rotation ticks, each row followed by its count of ticks:
The counts run from 0 to 202.
[165 144  83 192 148 153 172  91 127 138 143 123 111 124 155 115 117 105
 145 124 119 161  99  72 128 124 182 116 123 124  99 130  98 110 155 113
 157 137 117 158 141 141 123 179  88 163  97 166  94 132  86  94 129 162
 100 126 112 151 116 136  73 119]	95
[120 140 156 135  87 111 144 162  94 137 111 153 192 109 120 137 100 148
 124 118 134 116 144 137 121 171 123 154 138 124 112 193 131  85 106 157
 105 102 125 168 129 110 135 136 151  82 130  71 112 135 181 140 134  81
 153  91  72 130 110 156 124 160]	199
[165 156 141 165 119 137 172 135 167 120 106 137 134 157 141 111 149 131
 167 163 206  94  96 123 165 145  96 119 105 127 102 136 142 121 171 136
 161 119 131 107 121 132  99  89 168 177 108 132 123 130 107 133 126 132
 142 149 136 135 117 171 108  65]	100
[ 88  79  87 125 148 118 142 155 129 119 103 151  58 132  85  93 117  91
 133  89 182 141 126 137 154 142 135 155 171 133 116 101 133 110  93 108
 168  91 100 114  70 104 130 112 150 111 137 159 154 107 143 118 121 151
 155 142 163 143 109 120 149 135]	183
[135 159 122 127 117 134 149 135 138 131 113 111 129 128 169 110 106 135
 123 161 153 121 117 161 138 108 151 136  90 118 113 182  83 124  83 127
 148 127 172 144  74 101 141 110 145 155 140  59 117 121 155 132 101  83
 170 132  87 167 122 178 124 130]	10
[115 109 121 140 158 106 116 107 127 151 102 127 110 129 104 126 106  83
 167 150 146 147 161 179 130 145 114  95 143 133 136  83 174 138 153 113
 102  85 127 114 143 109 120 111  90 120 181 162 173 122  94 108 126 200
 144 136 147 143 108 165 102 142]	180
[125 110 114 172 122 145 124 136 163  94 132 128 110 130 138 111 139 108
  98  87 111 134  65  69 117  97 120 184 134 114 121 110 142 118 122 121
 171 149 102 146 128 175 137 177 113 144  81 148 103 142 144 144 159 117
  80 113 145 110 148  58 121 128]	157
[159 145 100 142 180 152 119 120 129 143 144 117 134 180 168 136 120 160
 173 170 117 126 155 168 151 116 123 102 110 143 149 128 138 110 144 130
 110  99 145 118 162 124 157  92  78 138 133 151 148 137  92 121 127 145
 134 151 105 145 105 208 134 167]	50
[122 152  83 119 108 134 149 124 143 100 154 124 116 126 149  99 127 125
 107 137  85 137  66 102 133  77 156 144 139 131 121 191  78 109  88 142
 167 153 132 148  96 124 166 158 141 143 115  96 105 164 168 115 126 103
 122 118 101  99 154 108 133 167]	84
[120 156 120 111 160 173 101 153 104 153 188 140 130 143 158 149 103 180
 128 130 139 109 173 146 165 127 114 137 153 140 148 156 145  83 128 167
 109 108 135 158 160 109 175 127 129  78 115 148 129 113 161 141 144 111
 137 117  88 125 153 156 161 173]	124
[147 205 144 126 126 125  97 108 152 121 125 118 177 130 153 104  98 110
 151 204 139  98 122 146 108 121 127 103  94 130 111 172 136 130 173 141
 131 140 135 125 173 155 154 138 131 173 116 136  94 162 169 102 130 137
 154 104  94 101 138 186 101 148]	88
[140  98  94  98 143  94 122 128 124 133 128 110 179 155 135 149 174 137
 173 122  97 105 173 163 118 143 109 120  99 115 149 102 197 130 141 157
  89 123 123 141 158 156 159  78 104 123 160 161 172 139 133 127 166 132
 129 128 114 145 127 167 156 127]	114
[125 119  95 103 154 135 148 134  85 152 195 117 127 120 164 163 140 164
 125 111  94 133 170 142 164 109 154 130 161 146 166 139 117  75 105 171
 109 108 130 187 145 101 192 139 106  85 128 139 148 120 153 136 136 141
 140 104  99 132 166 138 152 175]	123
[ 77 143 127 135 123 107 116 124 123 149  97 128  86 110 112  58  72  89
 117 102 133 154 110 107  78 168  68 140 138 114 118 127 130 126 133 146
 143 139 144 137 148 108  76 188 132 114 146 115 104 126 123 166 111 159
 139 143 167 136 114  76  93 137]	144
[107 107 171 145  90  90 131 132 171  94 108 127 144 110  99 139 142  53
 112 132 106 134  56 113  95  89 102 150 145 123 123  94 162 150 152 136
 150 140 112 117 133 135 121 131 112 146 127  97 149 168 165 116 145 154
 109  97 153  89 138  84  93 130]	155
[163 141 112 172 105 125 163  98 123 139 156 128 189 109 157 148 161 111
 147 107  78 149 121  80 131 139 167 142 140 137 127 155 121  81 157 156
 127 140  94 179 180 145 149 168 112 141 111 154 119 143 125 125 178 131
 108  85  86 114 153 117  99 131]	160
[114 108 116 146 161 165  83 110  83 156 140 105 132 101 137 152  89  95
 112 117  96 157 143 158 106 107 169 134 108 106 132 144 121 114  89  94
  86 121 155 162 148 131 156 185  57 108 180  95 124  83 126 131 133 142
 107  76  98 157 111 123 105 154]	4
[122 150  79 106 106  97 187 115 115 130 144 101  63 119 170  89 132 110
 116 102 111 152  84  88 106 128 129 135 128 126 121 125  93 119 116 159
 171 168 137 166  94 109 113 164 159 153 111 118 115 138 132 130  91 149
 140 153 140 140 155  73 112 112]	20
[151 166 142 160 107 148 163 136 164 121 151 167 163 140 105 150 138 143
 140 161 115 105 104  95 144 119 116 121 161 155 118 180 129  83 175 190
 127 118 110 124 168 127 146 123 159 131  86 141 125 157 146 119 161 101
 116 100  90  70 150 158 125 154]	162
[122 130  92 144 130 144 128  99 170 128 129 119  94 127 116 104 135  66
 111 136 152 123  73 105 129  88 174 139 120 126 101 105 113 138 132  88
 182 153 126 130  92 157 140 163 113 182 131 163 104 101 137  88 146 158
 130 110 141 132 151 118  88  77]	93
[140  98  77 143 162 160 152 143 162 116 116 148  96 182 117 140 140 117
 146 118 122 114  82  93  95 135  85 119 121 108 120 101 175 154 153 134
 146 130 131  95 145 143 116 124  91 120 131 193 103 144  73  93 131 139
  72 142 145 144  65 131 137 109]	104
[142 175 135 173 123 134 173 133 160 136 143 135 111 144 151 104 132 139
 164 147 183 104 124  96 165 152  79 111 122 142 121 131 130 101 175 172
 154 127 122 123 143 114  77 125 167 147  81 138 129 121  95 163 126 144
 138 158 140 125 136 157  95  76]	99
[ 95  98  84  82 129 133 117 147  91 154 131 145 123 107 106 147 129 130
  91  65 106 122 139 110  99 150 143 155 135 110 124 130 144 118 107 153
 114 139 117 180 122 124 153 172 108  62 157 142 110  99 180 113 136 117
 114  75 115 150 127  73 141 117]	196
[134 132  86 119 179 116  98 120 147 155  95 134 126 158 107 114 117 114
 175 155 154 120 162 181 124 158 136  84 107 115 122  97 176 145 167 115
 108  94 127  94 148 138 138 104  98 137 178 178 144 111 107  85 130 170
 151 137 139 152  88 203 123 127]	179
[140 146 107 115 186 160 114 141 146 142 140 151 115 170 115 131 102 136
 167 183 133 107 144 177 144 112 110  85 137 138 137 127 164 120 153 134
 116  92 140  84 148 111 166  96  89 117 150 165 141 146 118  92 123 158
 135 140 121 119 115 195 156 178]	51
[103  87 141 153 156 131  81 154 146 116 111 144 148 153 109 138 106 131
 142 139 116 129 147 157 128 135  76 145 157 130 144 104 198 119 144 137
 106  86 122 115 181 138 152  95  83  84 134 135 168 159 135 134 158 154
 106 119 136 119  96 153 161 190]	116
[154 125 103 171 138 156 189 137 158 106 122 144 107 177 133 125 139 139
 171 157 137 142 112 135 193 113 134 121 149 146 121 154  92  88 106 125
 162 103 137 114  85  96 142  93 149 136 125 123 154 136 105 142 136 112
 139 157  98 137 116 188 129 153]	174
[162 105 113 152 145 161 119 116 171 119 130 117 145 151 100 171 167  72
 142 158  97 121  82 150 127  65 162 112 123 115 131 122 147 153 135 103
 126 122 140 115 117 154 154 115  77 157 174 140 143 123 104  97 163 136
  94  89 108 120 129 154 107 118]	167
[144 140  76 119 192 157 125 120 139 142 156 102  93 193 166 117 140 160
 168 144 142 101 162 159 159 125  99 111  91 124 153 114 145 127 128 138
 137 137 158 138 139 130 137 102 102 140 139 177 144 113  94 144 125 143
 120 171 134 156 135 168 144 102]	177
[ 87 142 113 119 124 171 111 141 107 160 127 166 109 113  80 113  69 115
 111 139 112 134 129 134 111 140 142 116 165 140 121 204  94 101  97 140
 121  90 135 144 111  83 143 182 125  84 156 121 106 105 147 112 122 123
 131  82  93 116 121 134 129 176]	6
[108 133 155 164  83  95 113 106 145 106 107 106 155  83 134  95 113  76
 111 124 105 180 102 120 124 110 145 161 140 137 124 153  84  99  86 109
 153 125 131 164 114 127 140 172 109 143 140  59 142 140 147 173 145 125
 133 106 113 115 149  90  93 168]	82
[ 85 152 114  95 116 145 121 130 114 158 149 138  91 101  81  99  97 100
 105 121 133 142 140 144 138 137 133 106 159 150 123 189  73 102  95 154
 133 106 138 160 110  69 136 180 156  92 156 101 130  85 153 160 130 132
 160  87 111 120 159 122 125 142]	7
[126 139 113 165 110 138 159 117 135 137 157 149 149 121 124 123 149 139
 142  92 105 142 122  62 125 153  96 133 156 135 122 147 133  84 167 203
 136 140 102 167 185 136 111 168 149 115  90 161 122 138 114 158 176 123
  97 110 120  95 156  97 105 123]	33
[ 98 133 113 151 109 101 161 134 130 100  84 142  80 112 121  72  80  71
 117 137 134 155  64 106 106 130 128 136 137 125  92 143  95 129 108 108
 174 115 126 116  88 102 105 159 134 155 116  91  91 162 141  96  84 145
 138 138 145 137 103 111  98 169]	18
[157 109 142 169 133 168 139 149 193  83 141 124 159 172 131 176 164 131
 144 155 105 101  63 117 136  59  81 144 116 118 148 130 149 135 134 143
 143 130 139 110 142 149 143  82 100 145 124 124 141 160 113 139 159 103
  87 121 101 110 122 140 145 124]	38
